128 stands for zero in the data rows.
Each pair is two rows. How far apart are they, by a hidden measure? 0 means very close, and 20 very far. Two or three weighted sums of its numbers give each row a place; it is the straight-line distance between the places.
  125  143  120  129  113  110  115  151  173  114  105  121  152  129  124  109
  101  157  110  127  129  108  114  107  159  130  107  114  109  142  125  122 -> 7
  102  156  112  128  128  107  115  107  159  130  108  116  110  142  125  124
  149  159  155  129  114  111  115  143  177  108  116  137  144  132  132  113 -> 10
  120  107  112  127  114  109  142  156  131  107  112  121  174  132  134  146
  124  103  110  129  131  170  159  124  115  106  105  102  147  103  113  121 -> 4
  115  135  147  127  134  117  120  155   98  148  144  157  115  158  115  128
  103  103  123  127  122  107  159  148   99  112  106  100  149  147  126  132 -> 2
  102  174  122  126  127  107  115   99  157  144  116  105  109  159  125  117
  129  134  164  128  132  124  116  140   97  130  143  151  115  178  113  135 -> 9
  124  114  126  128  136  117  124  100  101  106  106  128  137  145  189  119
  146  177  169  129  125  152  115  101  132  130  163  102  109  136  116  114 -> 6
  105  101  122  127  183  121  149  132  100  112  132  145  121  134  113  136
  111  117  111  129  116  176  131  155  146  124  107  212  173  109  116  167 -> 6
  132  104  111  127  136  166  143  152  128  132  107  153  155   95  132  159
  111  139  110  127  113  132  132  156  134  150  107  141  113  100  113  127 -> 18
  144  103  127  127  113  145  123  139  106  105  122  118  156  131  113  118
  134  183  144  127  113  108  114  124  177  112  135  133  124  141  132  120 -> 9
  113  103  123  127  148  111  128  124  106  113  154  170  133  154  119  145
  127  109  116  125  113  108  156  146  115  105  109  119  166  120  134  157 -> 9
  139  124  133  128  135  183  129  124  133  110  114  147  121  106  116  146
  206  177  197  127  113  111  115  129  100  109  122  160  121  104  114  143 -> 10
  140  104  112  129  136  108  125   99  148  106  106   99  135  131  180  115
  148  129  129  127  112  169  129  107  142  133  106  105  116   92  115  110 -> 3
  142  170  149  128  124  107  114  147  118  197  150  126  110  101  114  110
  112  123  120  126  130  204  113  177  120  136  106  182  137  155  114  147 -> 13
  101  125  121  127  139  119  115  122  138  156  175  133  118  161  131  112
  120  102  112  127  129  158  174  119   99  106  106   99  138  131  118  143 -> 1
  132  142  133  128  127  115  123  101  129  134  148  112  110  135  115  125
  191  180  182  131  115  178  114  101  129  106  140  105  108  112  116  133 -> 4
  160  108  144  127  135  107  113  133  101  118  137  108  120  106  113  131
  107  112  109  128  112  115  116  136  159  116  106  120  156  135  135  110 -> 12
  103  120  110  128  130  154  138  113  170  151  126  110  108  110  118  109
  218  152  170  128  113  151  113   99  129  107  163  140  110   98  131  141 -> 19
  144  104  129  129  113  129  120  151  115  106  130  121  155  134  115  120
  143  159  133  128  128  114  114  117  144  175  159  104  110   95  113  112 -> 5
  129  154  146  127  112  106  114  132  127  113  171  120  123  152  129  115
  105  102  111  129  148  130  151  111   99  106  107  108  144  163  182  139 -> 7
  115  103  110  129  145  118  186  101  120  106  107  107  141  102  162  145
  102  103  110  129  126  110  173  145  102  112  105  113  156  131  141  141 -> 6
  130  163  159  128  134  121  118  100  126  134  146  100  107  145  114  123
  133  129  116  128  118  112  114  139  139  176  144  134  108  106  120  111 -> 4
  124  151  122  127  119  108  126  115  174  152  143  157  114   97  130  117
  133  102  143  128  147  116  127  100  100  107  118  114  136  158  172  135 -> 3
  112  101  121  129  144  110  132  118  112  116  146  158  129  154  121  136
  138  123  120  128  130  141  120  120  146  136  112  133  109  105  115  124 -> 4
  124  158  149  130  115  120  116  130  112  181  154  117  108  119  114  111
  142  155  134  129  112  158  115  137  125  122  129  167  125  134  120  153 -> 8
  101  108  111  129  167  107  136  131  138  144  190  125  111  128  133  139
  114  102  112  129  119  113  114  163  172  132  106  179  159  124  148  120 -> 10
  133  137  127  128  115  108  124  105  133  112  139  106  114  132  114  124
  147  127  129  128  118  118  119   99  146  136  146  100  115   94  115  110 -> 6
  120  137  115  128  139  110  122  148  139  182  144  123  109  100  120  115
  106  103  111  128  136  107  165  149   98  109  106   99  155  121  135  158 -> 3
  106  103  117  128  162  128  120  138  108  126  155  187  120  144  122  141
  121  103  126  128  144  114  147  101   99  105  108  112  146  158  195  126 -> 11
  129  148  144  128  119  126  115  100  175  146  137  101  107  123  124  110
  113  131  121  129  123  112  124  106  138  130  168  117  109  137  117  128 -> 2
  127  110  117  127  113  108  155  145  115  106  109  119  165  120  136  158
  105  104  117  127  139  109  131  136  129  118  147  189  128  152  123  155 -> 7
  107  165  155  129  129  110  116  150   99  164  137  133  117  171  114  113
  128  103  124  129  128  148  148  135  114  107  104  100  147  116  112  111 -> 11
  147  156  154  128  112  110  114  139  175  107  119  135  145  135  130  114
  107  107  112  128  113  123  119  132  151  106  106  117  159  144  136  110 -> 6
  138  105  111  129  139  119  117  160  128  132  106  138  123   91  120  141
  101  153  124  128  148  112  120  100  134  154  188  111  109  165  133  109 -> 12
  188  154  179  128  113  107  116  141  112  106  109  156  122  119  120  128
  148  139  133  127  126  107  138  145  177  112  129  121  114   96  135  121 -> 7
  101  141  119  128  117  172  121  201  111  163  106  201  163  171  114  140
  157  104  120  126  144  111  121  112  122  106  109  135  131  127  183  143 -> 10
  150  122  142  127  121  161  123  153  147  158  106  160  113   91  114  111
  102  146  111  127  119  148  117  176  133  181  110  138  114  145  119  110 -> 15
  202  174  187  130  113  121  113   99  111  110  175  138  109  132  121  141
  102  116  114  129  133  159  132  162  110  121  105  159  138  154  121  132 -> 16
  101  143  125  129  151  107  121  101  126  148  196  117  111  173  138  108
  127  106  117  127  113  118  160  154  105  109  119  139  172  118  131  181 -> 12
  110  173  156  128  125  112  115  143   98  168  174  120  107  170  117  109
  155  145  143  128  112  110  115  125  175  123  106  141  128  122  134  109 -> 14
  150  146  130  128  125  112  114  101  120  137  132  101  109   92  114  109
  127  103  109  127  130  106  169  174  133  112  105  122  156  101  140  136 -> 8
  112  103  124  128  157  107  139  127  117  118  169  192  131  137  118  151
  113  106  115  129  136  124  143   99  104  112  107  101  138  158  167  127 -> 17
  123  103  110  128  113  122  139  171  138  108  115  128  177  125  122  142
  122  107  114  128  117  122  135   99  133  129  119   99  130  104  113  108 -> 6
  113  166  128  129  128  159  115  159  133  177  114  128  108  116  114  110
  120  162  152  129  122  119  119  101  151  136  172  120  109  150  127  118 -> 4
  116  120  127  128  139  107  115  111  128  148  174  141  115  140  125  124
  117  146  113  127  119  156  115  111  144  152  115  113  108  105  116  108 -> 10
  128  106  128  128  127  112  126  107   98  107  121  113  149  160  165  141
  113  125  112  129  117  165  114  156  144  127  112  167  146  127  115  150 -> 7
  120  124  120  127  114  116  118  155  163  114  127  141  166  132  125  113
  184  176  154  128  115  157  114  106  126  114  117  128  110   92  115  117 -> 3
  116  104  117  128  134  149  140  110   98  105  105  115  133  128  115  121
  147  123  134  127  114  108  112  128  116  115  109  106  128  113  122  110 -> 5
  146  176  170  129  126  152  114  100  131  129  163  103  108  137  115  115
  215  174  177  127  121  185  116  101  123  107  116   99  110   93  122  125 -> 8
  158  126  134  128  128  155  132  113  145  124  130  122  117   92  118  130
  131  103  126  128  133  114  125  108   98  107  127  126  151  158  163  149 -> 2
  191  182  185  127  114  120  113   99  117  114  172  153  108  127  121  145
  102  112  111  128  114  163  113  195  122  182  105  169  131  156  118  121 -> 17
  111  143  120  127  115  125  114  183  120  216  122  158  107  120  114  127
  143  150  132  127  133  114  123  101  148  145  151   99  109   97  114  118 -> 11
  102  153  112  129  114  136  118  173  144  204  123  140  110  120  125  110
  113  124  113  128  126  108  130  117  145  144  130  124  112  114  120  123 -> 11
  162  163  148  127  114  107  114  107  116  111  153  107  111  108  114  127
  102  108  126  129  172  120  132  133   99  134  148  151  121  181  118  131 -> 8
  108  125  114  128  150  107  125  109  150  146  197  127  110  139  141  126
  165  112  137  129  129  117  114  115  102  106  142  154  125  120  158  177 -> 9
  118  104  127  127  144  114  147  100   99  107  107  111  148  162  193  129
  146  142  127  128  113  112  115   99  175  106  106  135  131  118  134  119 -> 8
  109  119  131  128  121  108  125  100  100  107  146  118  131  180  118  136
  113  110  121  127  113  106  123  153  131  106  106  128  167  148  132  109 -> 3
  149  138  136  129  124  107  137  147  178  112  129  120  117   95  134  121
  126  103  111  128  131  164  159  141  129  118  104  174  153  101  123  158 -> 15
  144  106  120  126  143  107  119  155  120  113  105  123  123   93  121  142
  115  116  115  128  113  125  128  153  155  108  117  136  173  137  123  115 -> 5
  132  109  122  127  114  111  114  144  124  112  107  112  147  117  124  110
  101  125  120  128  122  178  128  209  108  177  105  167  141  136  114  131 -> 8
  119  153  144  128  136  123  115  110  143  146  145  124  108  139  121  114
  112  137  117  127  125  107  117  118  174  155  158  135  109  127  133  123 -> 3
  112  104  111  127  112  115  130  167  149  114  112  142  172  140  119  112
  141  145  122  129  129  131  114  126  136  155  151  114  109   93  115  118 -> 6
  150  135  125  127  129  140  113  123  145  154  127  129  110   99  114  115
  117  141  117  128  149  110  114  108  147  156  180  114  109  115  126  129 -> 3
  140  102  111  128  153  192  143  160  138  107  106  130  140   92  126  147
  135  139  116  128  140  200  118  138  115  122  110  130  142  104  164  188 -> 2
  105  164  114  128  119  112  117  126  173  126  106  126  110  128  126  107
  132  130  140  128  125  122  120  116  121  111  158  110  113  141  115  129 -> 10
  133  110  130  128  130  112  127  103  100  107  125  118  146  155  168  146
  133  126  132  127  148  139  122  121  158  127  106  129  110  114  125  110 -> 6
  122  154  137  128  127  107  113  116  151  152  175  107  109  138  121  114
  154  105  131  128  133  178  138  148   98  114  106  114  129  108  123  139 -> 7
  134  106  118  129  113  167  143  126  114  106  105  104  156  119  114  115
  121  102  118  127  125  145  142  130   99  106  106  121  151  145  114  121 -> 1
  117  102  112  128  118  106  155  159  107  112  106  114  149  107  144  158
  131  141  116  127  121  191  113  136  153  152  107  125  111   94  113  110 -> 10
  104  103  112  129  135  167  154  150  107  106  106  104  157  124  118  138
  136  103  119  126  117  108  116  128  136  125  117  100  125  125  113  110 -> 3
  180  158  169  128  114  119  115   99  118  107  167  161  110  124  133  162
  130  141  127  129  130  130  130  100  140  138  155  111  109  105  113  125 -> 8
  120  140  116  128  119  109  120  113  155  137  138  126  116  122  121  137
  127  118  121  128  134  120  128  106  100  110  142  163  157  137  169  173 -> 14
  114  102  116  127  113  107  127  160  132  107  105  117  164  133  134  109
  116  103  112  129  119  107  160  163  120  112  105  112  151   96  141  151 -> 7
  145  121  117  129  136  153  114  133  158  160  126  139  107   91  121  108
  119  146  126  129  141  125  120  130  134  134  166  110  108  119  115  129 -> 6
  149  139  138  128  112  125  115  130  121  130  156  118  120  122  117  123
  175  115  157  128  126  123  114  118  105  106  163  109  125  115  116  142 -> 10
  115  112  112  128  114  115  178  123  133  106  106  118  160  114  132  126
  102  103  111  128  143  116  167  143   99  107  106  101  150  108  136  167 -> 3
  139  152  133  128  133  114  123  101  150  150  156   99  110   97  113  115
  130  123  117  128  123  201  132  136  135  127  106  183  132  107  114  141 -> 9
  102  103  132  128  171  139  137  126   99  118  157  168  129  181  122  138
  113  103  121  128  125  107  148  154   99  106  106   99  158  137  125  146 -> 9
  184  179  200  128  111  107  116  126  101  115  121  163  120  130  119  135
  101  102  111  126  143  144  157  118   99  106  111   99  143  137  113  144 -> 7
  106  103  111  126  154  168  179  170  137  116  106  127  131   94  132  152
  111  102  126  129  158  106  135  126  117  125  176  191  129  136  121  148 -> 14
  114  144  137  128  119  115  113  155  110  183  176  131  110  154  125  112
  122  141  114  127  117  108  117  115  157  136  134  120  112  120  118  133 -> 11
  137  103  111  128  137  109  126  101  148  106  105   99  133  133  181  116
  160  117  158  128  113  137  117  165   98  114  105  142  144  137  114  123 -> 2
  121  121  127  128  138  172  130  137  105  106  110  128  125  122  114  159
  102  159  121  127  125  159  127  142  129  148  108  172  127  133  120  143 -> 4
  108  176  136  128  116  107  114   98  177  170  178  123  109  162  132  118
  113  104  112  128  121  106  123  133  181  116  105  169  154  125  149  127 -> 18
  152  117  123  127  133  154  114  134  138  140  114  138  109   98  113  126
  115  176  142  127  115  113  113  101  161  165  174  137  108  154  134  128 -> 12
  139  103  113  130  138  109  129   99  149  106  105   99  132  132  184  117
  115  111  119  128  137  181  139  124  124  106  106  101  137  143  146  132 -> 4
  152  105  159  129  112  148  114  163   98  108  106  134  152  141  113  121
  148  125  122  128  145  135  116  116  171  136  106  118  108   92  123  109 -> 3
  101  102  111  129  127  109  174  146  101  112  107  113  156  132  142  141
  103  103  117  126  138  144  133  158   98  107  108  108  156  134  115  133 -> 8
  119  111  115  128  135  125  138  100  109  117  107  100  135  146  164  121
  116  122  127  128  137  108  113  110  121  146  169  146  116  137  121  124 -> 6
  103  165  130  126  128  108  113  100  148  168  176  119  109  168  127  117
  148  113  124  127  133  107  144  145  169  109  128  119  121   92  135  125 -> 10
  104  108  136  128  149  142  117  142  138  147  134  149  122  143  129  113
  125  103  126  129  127  108  168  108  120  107  104  100  130  118  136  117 -> 6
  101  153  121  127  119  150  122  177  106  163  142  179  133  172  123  147
  121  104  117  129  122  112  118  129  121  122  116   99  134  138  113  110 -> 8
  117  179  123  128  112  107  117  134  195  140  154  130  116  109  127  131
  178  166  195  128  114  106  116  125  102  112  120  158  118  134  120  136 -> 9
  108  102  118  127  136  148  146  102   97  107  107  124  138  144  118  136
  130  135  136  128  135  116  114   99  100  128  166   97  113  121  113  121 -> 8
  103  164  130  129  129  108  115  101  148  168  177  120  109  168  129  116
  112  149  117  128  125  106  114  121  171  177  158  128  111  135  136  121 -> 3
  142  127  138  128  123  132  119   99  106  107  150  106  121  132  126  138
  106  104  110  128  144  166  145  164  133  148  106  115  124   94  134  131 -> 4
  130  125  113  129  132  138  125  102  131  128  106   99  132  116  158  110
  150  105  144  129  143  114  124  101  107  106  115  116  131  141  178  137 -> 6
  138  102  119  129  144  113  145  101  124  107  125  128  141  120  179  146
  109  104  112  128  137  174  138  132  162  121  106  114  127  146  119  111 -> 16
  148  127  130  128  116  117  120   98  148  134  142   98  113   94  117  108
  100  152  117  129  145  118  127  100  154  155  164  106  108  146  131  109 -> 6
  121  114  116  127  138  193  138  128  130  107  107   99  143  129  155  123
  120  103  115  129  113  107  130  157  156  127  107  115  151  101  121  109 -> 3
  130  109  127  129  129  113  130  105   98  106  121  114  147  158  167  143
  183  176  185  129  113  117  115   99  120  118  164  160  108  133  125  147 -> 6
  146  133  122  128  124  140  121  114  155  142  109  121  109   93  115  113
  125  117  111  128  128  108  123  106  152  106  106  102  139  128  165  119 -> 1
  102  157  132  127  113  107  113  157  134  114  105  131  160  169  128  113
  145  103  148  127  140  113  124  102   99  106  115  113  134  155  175  136 -> 11
   99  173  121  128  127  106  114  100  157  142  116  106  109  160  124  116
  119  125  135  126  142  119  122  116  117  135  161  167  111  156  118  136 -> 15
  143  148  133  128  132  115  126   99  147  140  146  100  109   98  114  119
  112  102  110  130  158  173  149  147  108  115  109  109  127  102  116  148 -> 4
  115  114  111  128  114  116  167  138  161  116  106  131  168  107  134  112
  141  115  133  128  126  112  121  104   99  109  124  115  141  141  161  140 -> 1
  142  159  133  128  128  115  115  118  146  174  157  106  107   96  114  112
  124  103  111  129  125  126  156  124  188  108  106  123  149   93  142  119 -> 6
  119  104  127  128  158  111  139  124  116  121  170  191  132  121  117  147
  141  102  112  130  118  155  129  162  120  107  106  116  152  108  112  111 -> 14
  130  109  120  128  113  110  156  147  107  107  117  131  167  119  133  171
  154  115  117  127  131  107  135  110  162  107  105  128  142   92  167  132 -> 4
  139  117  126  129  122  184  135  116  123  121  111  106  135  103  125  121
  149  190  147  128  114  109  112  100  176  138  133  115  109  125  124  110 -> 6
  133  118  125  126  136  142  114  129  143  142  110  138  115  126  121  110
  111  126  144  128  122  118  114  119   98  114  158  122  120  189  117  127 -> 8
  119  175  141  127  113  154  114  121  111  154  141  103  109  135  113  108
  123  150  139  127  112  108  117  142  116  107  105  126  147  132  114  149 -> 12
  102  153  120  128  119  118  114  171  123  220  131  146  109  139  117  122
  102  174  120  127  115  109  119  117  170  138  112  117  108  147  137  109 -> 7
  154  136  127  129  118  135  113  115  142  129  129   99  108   96  112  114
  204  158  171  128  113  157  114  101  125  106  162  142  112  108  133  141 -> 12
  109  104  112  128  142  107  173  136   99  107  107  102  149  112  138  167
  101  103  110  127  137  154  173  110   99  106  106   99  143  127  114  139 -> 7
  176  123  159  127  114  134  114  120  100  110  138  112  125  150  116  139
  154  132  130  128  114  116  115  118  134  133  149  100  108  109  115  122 -> 4
  114  136  110  127  113  135  114  145  182  160  106  138  111  107  115  123
  148  116  131  127  135  112  120  100  152  107  104   99  132  120  172  110 -> 8
  187  165  183  128  113  115  115  101  102  117  175  144  108  142  120  148
  110  120  129  128  121  109  126  100  101  107  147  119  131  181  117  136 -> 14
